Each path is a new rotation, seen through one point. The rows after it are directions, each followed by how far the rotation turns it, in degrees per step (0 if it stays put).
Each turn is a multiple of 5 degrees from 10 to 175, or 0.
Each row of a path follows its step; steps can be skipped.
Path 1:
step 1: [-37 -10   3 -33 -48 -34  44 -11 -11   0  35 -17  24  14  63  -8  53  51
  -7   0  35 -29 -19  11   9 -41 -53 -27 -23 -66  -5 -24 -14  17 -28 -14
  30 -22 -16  38   7  -3 -46  -1 -18  16  -5  17]
step 2: [-35  15  -2   4  -5   1 -30  50 -39 -35  53  41 -71  66 -11  50 -14  12
  29  12 -20  39  16  -6  10   0 -18  -3  -5 -23 -28  12  34  10   0  -7
  -7 -19  25  25  -4 -20 -26  17 -47 -22 -29  57]
step 4: [  8 -14   8 -20   1 -73  49  51  22  42 -43 -54  10   6  34  -2  18  20
  71  16   3 -23 -12  46   3  -1   8 -18  28  -8 -37   8  35  18 -17 -32
 -13 -13  33  -2 -60   9  -6   6   9  26  20  26]
step 5: [  1  27 -26  -7 -16   6  -4  13 -28  -4  23 -37 -34   6 -76 -13  -7  26
  17 -16 -14  16  79 -18  -5  25 -23  30  50  -9  21 -28 -12  24   7  -7
 -15  -5   4 -49 -79  18  15  -6   4  12 -31  60]
step 6: [-21  -1  -4  21   0  12  37  -6 -40 -27  -6 -18  52  26   8 -48  39  33
 -55  39  11  -8  -9 -33 -28  39 -58 -45  34 -21  54 -27 -11   4 -40 -35
  -6 -14   3 -41   8 -29 -36   4  29  -4  15 -20]
step 8: [-33 -19   3  18 -36 -16 -31  -2 -65 -25  19  21  -8   4  14  32 -53 -33
  -6 -21 -33  17  47   5 -21 -17 -34   6   6 -73  -2   7   1  -8  58 -44
   4 -17  -9 -18  -8 -60  40 -16 -35  -9 -34  26]
step 9: [-24 -33  51  56  26 -11   5 -18 -21  -5 -56   3 -13  17  51  -8  16  -5
  24  32  12  10 -14  54  -2  -6  -7  -7 -15  39  -8 -39   1  25  -9 -66
  -3 -39  41  -5 -30 -73 -19  19  35 -25   9   4]
step 10: [-20   5 -31  -1  14 -72  20 -25   4  52 -18 -39 -72  15  -9 -29  -5  24
  27  20   3 -25  32  29   1   7 -10  67 -38 -28  -6  17  -4   7 -13  -5
 -12 -19  35 -13 -23  40   7  41   5  49   1  46]
step 11: [-35   6  -1  -8  29   5  17   3   9 -12  -5 -32  23  37 -23  -9  18  34
  -2  26 -57  41  31  -2  -8  47 -46  11  72 -45  22  -2 -34 -23  43 -31
 -63  -8 -42  -6 -29   9  17  31 -13 -16 -35  -5]
Directions:
[ -6   9 -17   3  -2 -11  17   3   5 -12  -1  14  -5  -5  -9   2  -5   0
  20   0  -9  -1  -8   9  -9 -16  -5   7   8 -13  -6  -5  -3   2   5   2
   5   3 -14   6  -3  16  -1 -10  -6   2   2   1]  120
[  4  17   9   3   0  -6   5  19   5  10  14  -1  -5  10  -2   2  -2   0
  -1 -18   7  -4   3  -8   8 -10  -7 -19  12   9  -9   4  -6  10 -10  -6
  15   9   0   1   4   2  -6   3  -2   2  -9  -6]  20
[  3  12   7   0 -16  -8   6   0   3 -14   0 -14   3   2   1  20  12   7
  -6   5  -2  -7  -5   0   2   0   7  16 -10   9  -4  19   2   6   7   0
   4   3   1  -3  -5  -1  -4   3  -9  24   1   2]  125
[ -5  -7   1  -2   1   3   7   8  -2  19  18   8 -12  -7   4  13  -8   4
  13   1   9   4   9   4   4  12   2  12   5  -1  17  13  -2  -1  -9  10
   3   1  10   3  -2   2   3  -6 -15   4  15   4]  130
[-12  14  -7  -3   6   8  -6   9   1   6  -4   4  -5  -3  -1  -5  -1  -9
  13  11  -3  -4  -6   5   1  10  10  -5 -14  13  -5  -5   4   3   1  13
   3  13   1 -13  -7  -6 -18   1  -7  -4 -15  16]  145
[-14  -3  -2  18   5  15  -6 -14  -8  -5   6   3   4   2  12   3  -7 -11
  -3 -11   2  -4  -1  14   4 -14   3  -5 -14 -11  16   2  -7   9  -2 -12
   2   9   6   3  -3   7  -4   3  -3  13  -8  -4]  45
Path 2:
step 1: [-35  10  49  -4 -14   4   1  49 -39  -2 -15  -8  62 -16 -13  -6  18  35
  43 -12 -36   6  45  45  40  45 -12 -20  14 -43  -5  -8 -16 -11 -15 -11
 -28  17   9  60  19   8 -29  -2  16   3 -10 -31]
step 2: [-23  13  27  26 -32 -19   1  11 -17   5  -2 -28  10   0  -3  32  33  13
 -24  -4  18  20  13  14 -11  46 -17 -27  48  15 -12  -7  72  35   7  39
 -14 -23 -14  68 -42 -13   3 -53  22 -41  13  -4]
step 3: [ 46  56  35  41 -19 -55  42   6 -36 -16   7  -5  27 -27 -35   1   2  13
  -5   4 -37   0   2  46  11  -7 -59  15  26 -29 -16  -6   0  20   1 -11
  -5 -11 -30  46   4  17 -60  13  27   8   2   1]
step 4: [ 17  16  27 -21 -43 -17  46   4  44 -44   9 -25   7   3  -1  -2   5  15
  26 -25  38   4  -7  22 -25  17 -36 -24 -25 -26  25  -7  41  44 -13  23
  20   9   6  56 -29   5   7 -11  64 -21 -11 -55]
step 6: [ -4 -10   2  -3 -27  15   6  79  11  -6  24 -43  42  45 -10  19  23  30
   4  -2   7  -7  34  17 -26  -3 -24  -8  35 -36  31 -21  21  14 -17 -25
 -20  -5  24  65 -21  40   0   4   7 -55  15 -23]
step 7: [ 30  44 -26  46 -56  -1  -1  30 -21  -3   7 -15   9  -2  36  28  -4   0
  -1  11 -16  15  26  19  -5 -14 -44  27  13  21   7   8  51  33  30 -19
  31   9 -51  53 -53  -2  -5 -16  17   0  12  52]
step 8: [ 62  22  18  -8 -12   7  21  42 -39 -41  -3  19  -7   2 -12   1 -11  27
  10  16 -18 -39  22   2 -12 -27 -64  -6   7 -27  18 -26 -12  23 -20 -37
  44  40  13  49  12  26   9  -1  45 -16  23 -44]
step 10: [ 26  20  31   0 -16  11 -45  53 -44 -15  11 -11  53  17   9 -26 -16   7
 -29  15 -90 -10  14  14  -5  17 -17  -4  31 -32   0  -5   1 -14 -28 -25
  10  16  39  19   5  15   6 -36  34 -41 -28  18]
step 12: [ 20  51  10   6  -2 -14 -25  28 -30 -31   5   2  -4 -18  18   3 -11   3
  55 -11 -75 -17  26  23  15   6 -41 -15  31 -22   2   9  14  14   8  -8
  19  60 -49  10   5 -40 -22 -12  61  18  -8  18]
Directions:
[ -4 -15 -10   3 -12   3  -2   2   6   4   2 -10   2  -5   2  -6   4   0
  20 -23  10  10  -1   1  10   0  -2   4   0 -16   3   6  -2   8   8 -10
 -20  10  -1   0  -6  -2   3  15   8   4  -6  -4]  140
[ -4   1  26   3   1   2  -2  -7  -7  -1  10   2  -5 -15  10  -2  -1  -5
  -1  -4   3  -6   2  -4  16   1   2  -9  10   1   0  19   5   0 -15   8
 -18   5  -3  -9   6  10  -8 -14  10  -3   1   1]  35
[  6  18 -12   3  11   6 -10   8  -9   9  -8  -2   2 -10  -4   5   8  -5
  11   4  -5  13  -1   1  -4 -11   3  -6  -4   3 -12   1  -8 -13   2  13
 -11   2   1 -11  -1  -8  11  -6  15  -9  -5 -15]  25
[ 17   8  -1  -7  -5   9   8 -15  -7 -10  -3  -6  -7  -2 -12  -1   8   4
  14  -7  11  -7  -9  -4  -1 -12  -8  -4  -6   8  -5  -5  12   3  -4 -11
   3   2  -8  -1  21 -13  -7  -1  -2  -8 -10   9]  80
[ -5 -12  -9 -13   6 -10  16  11 -11 -11  -3   1   8 -17  -2 -13   0  -1
  -7   4   0  -4   3   0  -3  -8   9 -16  -9  -2  10  -4  -3 -13  -1 -14
  -8  -2   0   6   3   5  -9   4   6 -13  11  -6]  155
[  7  10  10 -16  -6   4  -3   7  21  -4   2   2  11  -1   1  -7  -7   6
  -9  -4  -9  10  -5  15  -9 -13  11  -2  -4  -4  12   3   1  15   1  -1
 -12  -5   3 -17   6  -8   1  -8  -8   1  -3   2]  65
